cols: M W L Y T X
F: -49,6,-72,89,36,37
S: 90,113,85,70,114,-2
N: -114,-22,48,-82,-105,69
D: -9,-103,74,-11,-21,15
C: 112,46,-114,-38,60,59
col: 114,-105,-21,60
T
col: -82,-11,-38
Y
-72,89
F

cols: Gav Konuk zoge tavu Vid lisi
V: 4,30,10,-22,21,15
Z: -5,10,39,12,7,15
E: -5,10,-57,12,7,15
A: -5,-91,3,29,7,-55
P: -5,10,10,8,7,18
J: -5,10,0,16,-1,12
R: -28,10,78,12,7,15
H: -5,-37,10,13,7,15
count J: 10
1
-5,10,-57,12
E
-5,-91,3,29
A

cols: soz zedan Bukip lag riber lalek zuzav Pelav dufel
kem: 7,9,23,-29,4,-30,6,-12,-17
Penab: -1,6,-10,0,-28,-4,63,-5,-12
lizof: 24,-30,12,-16,-28,26,26,87,10
Dobod: 1,-108,101,-38,-81,-45,45,14,-77
rasi: -1,6,-10,0,-28,-4,3,-3,11
Garad: -3,-9,-3,13,-21,13,-4,-8,2
nev: 17,12,-20,-24,23,20,-6,2,18
rara: 7,9,-81,101,-38,-45,45,-12,21
bur: 6,14,-11,13,7,-7,2,2,-16
count Garad: 13
2
101,-38,-81,-45,45
Dobod

cols: gulem fano rapar Zakup mab pegos
zemo: 10,-27,5,-91,-26,-72
zira: 49,-22,19,-67,8,-32
gif: 70,-19,28,-54,26,-10
met: 63,-20,25,-59,21,-18
gipip: 103,-15,40,-33,56,25
zib: 81,-27,5,-26,-91,1
murur: 68,-19,26,-56,25,-13
-27,5,-91,-26
zemo
col: -91,-67
Zakup

cols: Lifib mes Ros geti vara pepob ses moveb
Suru: -8,-9,-51,-9,-25,63,5,21
dimu: -7,-7,15,15,15,-7,-7,-11
pir: -13,15,50,9,16,-51,-4,12
resut: 5,-39,-17,25,-2,102,6,15
verap: 11,-9,-82,-7,18,53,4,-10
nibo: 5,-39,-17,-22,-2,102,6,15
-9,-82,-7,18,53,4,-10
verap
count dimu: 15
3

cols: G B Q K
dovi: -2,-33,36,-90
Pafek: -58,-52,-89,23
Zom: 38,-6,-18,-3
tuzet: 42,-50,40,-18
gire: 57,-99,-81,0
dimam: -2,18,22,9
Rimuf: -2,-33,21,17
ruda: -17,20,21,17
vivib: 88,-41,52,-52
Gef: -54,-54,9,19
zufat: -43,-50,-72,-66
col: -33,-52,-6,-50,-99,18,-33,20
B
count tuzet: -18
1
count Gef: 19
1
col: -33,-52,-6,-50,-99,18,-33
B
count zufat: -50
1
-2,-33,21,17
Rimuf
col: -33,-52
B

cols: ret leba rorup futun Kalos
seb: 77,31,13,38,-20
Babi: -120,-8,47,-27,24
Delon: 10,-66,-45,-66,-66
sazuv: -73,-25,41,43,15
Lem: 76,-44,-36,81,55
fim: 9,9,9,-24,-56
mezi: 97,41,-25,-35,-35
col: -20,24,-66,15,55,-56
Kalos
col: -8,-66,-25,-44,9
leba
count fim: 9
3
count mezi: -35
2
-25,41
sazuv
count Delon: -66
3
col: -25,-44,9,41
leba

cols: sunip Lomez nibiz Zote paze mis
nuvut: 47,0,-9,12,-80,12
bupam: -1,-10,-10,-10,106,-10
Rupi: 78,-15,76,-53,76,-15
Dudo: -53,76,-9,78,65,12
count bupam: -10
4
count nuvut: 0
1
-53,76,-15
Rupi
count Dudo: -9
1
-53,76,-9,78
Dudo
col: -9,-10
nibiz

cols: Gamos zolu fomu vuf dudav
dag: 8,62,18,31,37
fup: 79,56,30,79,79
gisi: 38,-18,81,81,1
Dovep: -41,-102,-33,-62,17
Lemat: 8,25,47,65,16
lepu: 98,82,66,109,-95
mupev: -89,-90,-31,-60,69
count gisi: 81
2
count fup: 79
3
col: 18,30,81,-33
fomu
col: 8,98,-89
Gamos

cols: sove vosub Nabe vupon pesor zomo fipiz Fere
lib: 60,-32,-32,-59,-59,-28,-59,-65
Giguz: -7,58,89,-58,51,96,-54,65
rovat: -7,58,35,-21,-58,96,-54,65
Lilik: 60,-45,-59,-59,-59,-45,-45,-45
Mamog: -7,58,89,-21,51,84,-54,65
51,84
Mamog
count Lilik: -59
3
count lib: -59
3
col: 60,-7,-7
sove
-32,-59
lib

cols: ser renuv budon sed pok tibi Det Tomir
raf: 56,-68,-64,-52,66,-82,-52,-9
Gom: 22,-10,19,-68,40,7,-10,-76
Vez: 11,-13,-73,-47,-10,-75,-91,-24
Gabiv: 25,68,24,90,68,68,41,68
divu: 1,8,-21,48,-30,-36,42,17
Vurap: -31,63,-4,-42,-24,-36,-39,-26
Zazi: 1,8,-21,48,-30,-36,42,-19
voku: 27,14,19,37,-10,7,-3,-71
lomes: 6,-3,-36,-84,37,0,39,0
count Gom: 41
0
col: -3,39
Det
count Gabiv: 68
4
col: -68,-10,-13,68,8
renuv

cols: lozi gadeg zod dev tiva gufe
Zag: -19,-13,-15,64,-17,-14
Vibu: -7,-19,-14,-62,16,11
zik: -7,-19,-14,-113,31,17
Pap: -14,11,-14,-62,16,11
count Zag: -13
1
count Pap: -14
2
-19,-14,-113
zik

cols: mugu femor luv datu
tela: 44,23,43,22
Siru: 23,44,43,-90
linep: 43,44,2,34
44,23
tela
count tela: 23
1
23,44,43
Siru
col: 44,23
mugu
23,44
Siru
count linep: 44
1

cols: Ket guf Keri Varu
zurag: 30,-83,-30,-45
Kime: 20,-17,-41,41
mesez: -16,62,9,48
mutom: -16,17,31,-25
zif: 14,-20,-25,14
Vaki: 10,-3,-23,33
kikun: 7,-27,-11,-10
Mokir: 49,-55,-93,76
Golo: -42,95,55,17
par: -11,37,4,28
porim: 2,-26,13,-37
muzom: -25,62,9,48
col: 20,-16,-16,14,10,7,49,-42,-11,2,-25
Ket
count porim: -26
1
-25,14
zif
col: -83,-17,62,17,-20,-3,-27
guf

cols: galap zet kefu pade tek kabat
posit: 81,80,-26,26,11,-8
Rer: 72,81,-22,24,10,-2
nalil: -25,26,26,11,-26,-16
col: 24,11
pade
-26,26,11,-8
posit
-26,26,11
posit
72,81,-22,24
Rer

cols: lema mopa Bapas nades nulil bipon lekap
Rinep: 78,-89,-48,78,-59,-89,-89
rokis: -67,-38,-83,-83,-72,-67,-78
Ledi: -58,58,-56,96,-27,70,-59
mam: 78,79,-48,3,117,-39,80
count Rinep: 78
2
count rokis: -37
0

cols: nika kanaz Big pef Gog firam Gel
tobu: 18,-3,7,27,20,-11,90
vuka: 7,-24,-9,0,-24,-31,53
pavof: 13,24,7,-17,-6,34,91
Meti: -37,-34,-2,-6,-37,-49,75
nur: -17,-5,-7,-10,49,37,-37
tumu: 0,9,-52,0,-45,22,-91
Gotu: 31,0,7,-52,0,-49,-25
doz: -1,-27,-11,20,16,17,38
mufo: -22,-65,-13,21,-16,23,-89
nuta: 0,-1,-5,28,17,33,70
0,7,-52,0
Gotu
col: -9,7,-2,-7,-52,7,-11,-13,-5
Big
col: -6,-37,49,-45
Gog
col: 34,-49
firam
col: 27,0,-17
pef
count Meti: -2
1
col: -52,20,21,28
pef

cols: Rozas ruzil Detok miku teg nuvi mep Bab Degu Guse
lur: -14,18,33,-12,12,9,-25,11,-42,15
Fures: -28,-2,28,-13,-11,-31,-2,34,-35,51
Sudal: -40,-2,25,-43,109,-68,49,-12,-73,28
Nepo: 7,24,18,0,15,6,-18,20,-5,2
paka: -3,2,22,-4,0,-63,32,16,-13,-14
-5,2
Nepo
32,16,-13
paka

cols: vus Gupib Lazuf Piz kidom kes rebem gorug Bon Kir
sibi: -101,-8,-69,-8,-34,-25,-8,-8,-8,-8
Gug: -101,-95,-69,-46,-34,-25,-14,-8,-14,-78
sede: -101,-95,-69,-46,-34,-25,-86,-8,-14,-15
col: -8,-95
Gupib
count sibi: -8
6
-101,-95,-69,-46,-34,-25,-86,-8,-14,-15
sede
count sede: -101
1

